Each row is where one point has got to under a steady rotation. How many ticks took it there?
The counts run from 0 to 176.
[-10  19   6 -13  -5 -20  -2  -5   6   7  -1   7 -25  -1  -9  -9 -16  11
   1   0  15   3  -6  -8  -1   3 -18   3  23   1  -8 -14   7 -23   0  -9
  -1   2   2  -4   7   2  -1 -16]  80
[ 12  13   1  -9 -12  -6   1   3  11  15  -3   0  -2   2 -21   0   7  -6
  -6 -18   1  -6   1  -7   5   6  -2   6  -7  16  -8  -5 -17  20   5  -5
   2  11  23 -23  33  -9   4   3]  25
[ 18  -1  -3 -15  -6 -19  -1   6  20   7   0   3  -8  17  -5  -2   7   0
 -16  -7  21   2  -7  -6   9   5  -6  19  -4  -3  -6  -4 -18  -3  -9   0
  18  -7   8   0  21 -14  18  -1]  22
[ 10  11   8 -25  -6 -11  -5   0  14  -8   6  -7  10  11  -6  -5  -4   2
  -1   2   4   4   5  -6  -3   9 -12  12  12 -10  -8 -10   3   8   1  26
  10 -14   7   9  29 -23  -8  -7]  19
[ -8  10  -5  -6   1  -5   0 -15   7  -9  -1  -9  -7   9  -2 -11  -5   5
 -10  -1   0   6 -17  -4 -17   4 -16  12 -18  -1   1 -16  15   1  -6  21
  15  -2   6   0  32 -10 -11 -17]  101
[  6 -12 -17  -6  21   1  -8   7  -6   3 -11 -14  -6  -7 -17 -15  -1  -6
  -6  -8 -18   4  -4   5  22  18   0   1  12  -3   7  -4 -15   4  -9   3
   2  -9  -6 -21  24  -5   8   0]  128
[ -1  -6 -15 -15  11  -5   2  -6 -12   9  13  -7   0  -5  -7  12  10  12
 -21 -11   4  27   0  -3   5  12 -13  -4 -10   8  16  -4  -8  -9   7  18
   6 -17   7 -13  13 -23   2   9]  124
[-11  -8   4   9   5 -10   8  -7 -25 -14 -20  -3 -16 -15   9  -7  11   6
   7   1   8   0  -5 -15  25   1  -9   6   1 -11  11  -9 -18   8  -7  -7
  -4  11 -12 -14  -6   4   4 -12]  70
[ -9  -7  -5 -21   2  -8  20  21  -4   2  -2 -17   0 -11  -5 -22   9   6
  -8  -7  -2  15  12  -6  14  -1  -2   1  -8  -3  -9 -10  -8  16   1  -4
  -6 -15   2 -18  22 -18 -11  -6]  44
[  6  -1  17  -1  20  -4  -6 -15  14  -4  -7  -1 -15 -13   1  -9  12   2
  -5 -11   6  -8 -14   6   1   0 -10  20  18  -6  -1  -9   7 -10  -9  23
  13  10 -18  -6   9  -5   3 -14]  168
[-12   8  13 -10  -2 -13   2  -4   3 -28 -10   1 -18  -3   3  12   9  13
 -15   2  26   3  -9 -26  11   2   7   8   3   2   4   0   3  -6  -4   3
  -8  -7   2  -2   0   6  13 -24]  160
[ -5  13  23   2   0  -5 -12 -11 -17  -5   1  -2   3   8 -10  -7  16 -15
 -12 -10 -13   3 -31 -20  -6   0 -19   1   1   6   6 -10  10  15   0   8
   1  13   4  -5   5 -10   3  -8]  9
[-15  -4  25 -23   2  -4   2  -8   2   5   5   7 -13 -11  -9  -4   2   3
 -18 -13   7  15   0 -16   1   4  -6  -3 -11  14  12  21  12  -2  -3   8
   2 -20  -1 -15 -10  -9  -8 -12]  141
[ 11  16   8 -12  -7 -19  -6  -7   9 -10   9  -8  10   5 -12  -6  -9   3
  -2   0   5   6   8  -7  -4   3 -17   7  13  -8  -6 -10  10   6   1  25
   9 -11  10   5  32 -18 -11   5]  18
[ -1  18 -11 -10  10 -10 -14   4   4  -8 -20   0  -9  13 -11   1  -7  16
  -5  -4   1   2 -10 -10  -9  -2   3 -23  -9  19   0   2   3  -9   5   7
  10 -22  -1 -10  23 -15  -2   1]  120
[-14  -6  -9  -9  17   1   7   1   2  19 -19  -7 -12 -18  -9 -10 -15   2
  -9  -3  15   9  -3  -3  14  11  -5   4   0 -12  -6  11  -3 -15  -7  -3
  -5 -14  -5 -15  20   5   6 -22]  62
[ -6  -2  -8  -9  11  -6  10 -12   3  20 -12   6  -4 -23  -4   4 -13  13
 -12   1  26  17  11  -8   7  11 -11   3  -4 -13   4  12  -1 -13  -2  14
   2 -16  -3  -8   9  -2 -12  -9]  60
[ -2  19  20 -15  10   1   4   8   9  12   0  -3  -5 -12   7   2   7  -2
   5   0  12   1  -6  -3   5  -2 -19  18   7 -18  -4  -6 -12  -9  -5  31
   2   5   2  -4  11 -22   8 -13]  85
[ 11  -5  17  -1 -14 -19   4 -21 -13  10  10  -1  -2 -11  -4  -3   2   1
   7  -9  22 -10  -6   0  12   6 -15  12  19  -3 -16 -10  -6   3   5  -4
   8  15  -5  -1  19   3  -9   5]  172
[  7   3   6  -2  11   0  -8  -4  -3 -17 -19   6  -4   9  -1  10  26  12
  -2 -12   2 -14  -5   1   7  -4  10   2 -12  20   0  -2 -14  17   4  15
  11  -1 -10 -16  11 -22  11  -2]  29
[  3  -9 -10   1   7 -11  -5 -25 -11  -1 -15   4   7   3 -10  -7  -4   6
 -12 -12   0   9  -3   1  -9   7  -9  -1  -5   4   5  -1  16  24   7  13
  13 -15 -14  -9  25  -4 -23   5]  35
[-10   8   6  -6  17 -12  -3   3 -13  17  -2  -3 -16 -22 -23  -8   2   3
  -2 -19   0   3  -2   4   9  -8 -15 -11  27   7   0   0   6 -10   1  -6
 -12  -4  -4 -25   9  -5   3   3]  146
[-13   1  19 -10   0 -27  -7 -15   7 -11  -4  12 -17  -7  10  -7 -10  14
  -5   0  21  -1 -11 -18  -4   3  -9   4   4  -5   5   1  11  -6  -9  15
   8   6 -11   7 -11   5 -17 -14]  77
[  0   0  -7 -19   5   3  -1  -3 -10   4  17  -7   0   2 -11  16   5  13
 -17 -11  -1  23  -5 -12   1  11  -8  -8  -3  17  10  -1  -4 -15  14  11
   4 -21   8 -13   8 -20   4   3]  123
[ 15  11   5   3   1  -7   0   1  -4  19  -7   4 -14   4   8  -2   9 -12
   2 -10  15  -4 -23  -9  19   2 -16  13  11  -9   1  -5 -24  -6  -5  -1
   5  20   2  -8  14   0  22  -2]  88
[ 10 -19  -5  -7  17  -3  -8   0 -10  -5  -2 -20  -4  -7 -19 -16  -2 -10
  -3 -12 -20   8 -13  -2  22  13   6   1  10   3   3   4 -15   0  -5   2
   4 -10  -6 -18  24  -5  12   8]  129
[  8   1   6 -28  -7 -10  -3   6  15  -6   6  -2   6  15  -2  -4  -1  -1
  -9   2  14   5   0  -3   6  15  -8  21   6  -8  -9  -5  -3   4  -3  22
  11 -19   5   9  24 -23   3 -10]  20
[  8   4   9  11  -7 -22  -1  -5 -15  -2 -14  -3   1 -10  -9  -5 -11 -11
  -5  -8  15   6  -6 -33  20  -2  -2   1  10 -17   5  13  -3  11  -6  -7
 -11   3  10  -1  18  20   3   5]  155
[ 13  -1   3 -26  -5 -14  -1   7  20  -3   6  -2  -2  18   0  -5   7   2
 -13  -3  21   3  -2  -5  11  10  -6  26  -1  -6 -11  -1 -14   0  -6  13
  14 -14   7   9  20 -20  11  -8]  21
[ -5  15  26  -3  -1  -2  -7 -13 -18  -8 -15   0   8  -1   3   7  -2  -9
  14  -3  -3 -16 -16 -15   6  13  -2   2   4   3  -2  -5 -13  20   7  16
   0  23   4  -1  27  -3  -3  -7]  92
[ 16  -6   6  -5  14  -7   6  17   6 -12  -6  -8  -8  -4  -1 -18  18   1
  -7 -21 -10  17  -5 -22  14 -16  12   0  -4  -2   2   3 -18   4  -5   0
   6  -8  -6 -23   4 -12   9   4]  47
[  2 -10 -26  -8  25  -2  -7   7   0   8 -17 -10  -4  -8 -11 -12   2  -2
 -10  -5 -11   9   4   9  16  16  -9   2   2  -4  11  -6 -11   4  -7   7
   4 -12  -6 -21  23 -10   0   2]  127
[  2   8  11  16  -2  -5   1 -11 -18 -17 -23   3 -14  -8  -6 -15  -5   0
  12  -2  -8   5  -4 -27  13 -10 -10  -3  13 -12  11  -3  -6   9  -7  -6
   2  12 -11 -22  -6  12  -1 -11]  72
[ -4  12   7  -1  -5   2   8 -17   0   0  -1   4 -20 -16 -13  -1   7   2
  -9  -8   4  17   5  -7   0   1 -24  13  15   6   6 -16  16   4   6   5
  -7  12  11 -24   7   7   4 -24]  164
[ -9  -1  34  -9  -3 -11   2 -21  -8 -16   2   5  -6  -6   5  -9 -10  -5
   0  -6  -3   8 -13 -30  -3   3  -9   0   6  -4   5   9  14   5  -4  13
   2   6  -9   5 -10  10 -15 -13]  75
[ -4  22   3  11  -7  -1  -8   7  -7   2 -19   1 -11   9 -13  -1  18  -2
  -3   0   5 -10 -15 -18   3  -6 -20   9  -5 -12   3 -15  -2  10 -13 -14
   3   7   6 -23   7  -9  14 -17]  6
[ 28  -3  17  -8  -4  -4  -8   1  -7 -11  -9   1  -2  25   5 -16  10  -2
  12 -11  -8  -4 -12 -11  13  -3  -2   1  -1   2  -5   4 -24   9  -2   5
  25  -7 -13  -6  10 -17   6  12]  112
[-17  11  25 -13  -1 -11   0   0   0 -25 -15   1  -1 -13  -5   9  -7  -2
  -7   3   9  -5  -3 -33   7  11  12   5   2  -5  -1   8   7  13  -5  10
 -14   0   8   0  17   7  -5 -21]  158
[  7  -2  16 -13   6  -3   5 -18  -7  -5   1   8  -6  -7  -8   8 -15  16
  -4 -12   9  23   5 -17   9   1   2 -15  15   9  -1  19   0 -20  19  13
   4 -21  -8  -5   1  -1   2  -3]  57
[  7  -4  -6 -11  -9 -15   1  -4   1  10  26 -13 -11   1  -8  -6  14   6
  -2 -17   0  -4 -14   3   4   8 -16  13   0   8  -2 -24 -17  -9  -2  -3
  19  10   2 -16  16 -17   2   9]  106
[  4  -5  10  -9   4  -6  10 -24  -8   3   4   7  -3 -12  -7  11 -12  17
  -5  -8  21  25   6 -18   7   3  -5  -9   4   1   7  20   3 -17  13  17
   4 -18  -3  -3   4  -1  -4   1]  58
[ -1  -7 -15 -10  -5 -19  13  10   1   9  17 -12   5 -16 -16  -2   2  19
 -11 -11   9  11  10 -13   6   2  -1   4  -9  -6  -3 -11  -8   3   5  -9
   1 -21   5 -22  16 -14 -17   7]  42
[ -2 -10 -24  -8  23  -5   0   6  -3  13  -7 -10  -5  -9  -7  -4   8   6
 -14  -6  -1  15   3   7  12  11 -12   1  -8  -4  19  -8  -8   3  -7  12
   4  -9  -1 -18  21 -16   0   4]  126
[-13   8  -7  -9 -10  -3   3 -25  -1  -5   4  -6  -8  14  -3 -10  -8   1
 -13   2   2  15 -17  -6 -16  10 -20   9 -15   2   4 -19  18   5   2  13
  12  -3   9   2  29  -3 -10 -15]  100
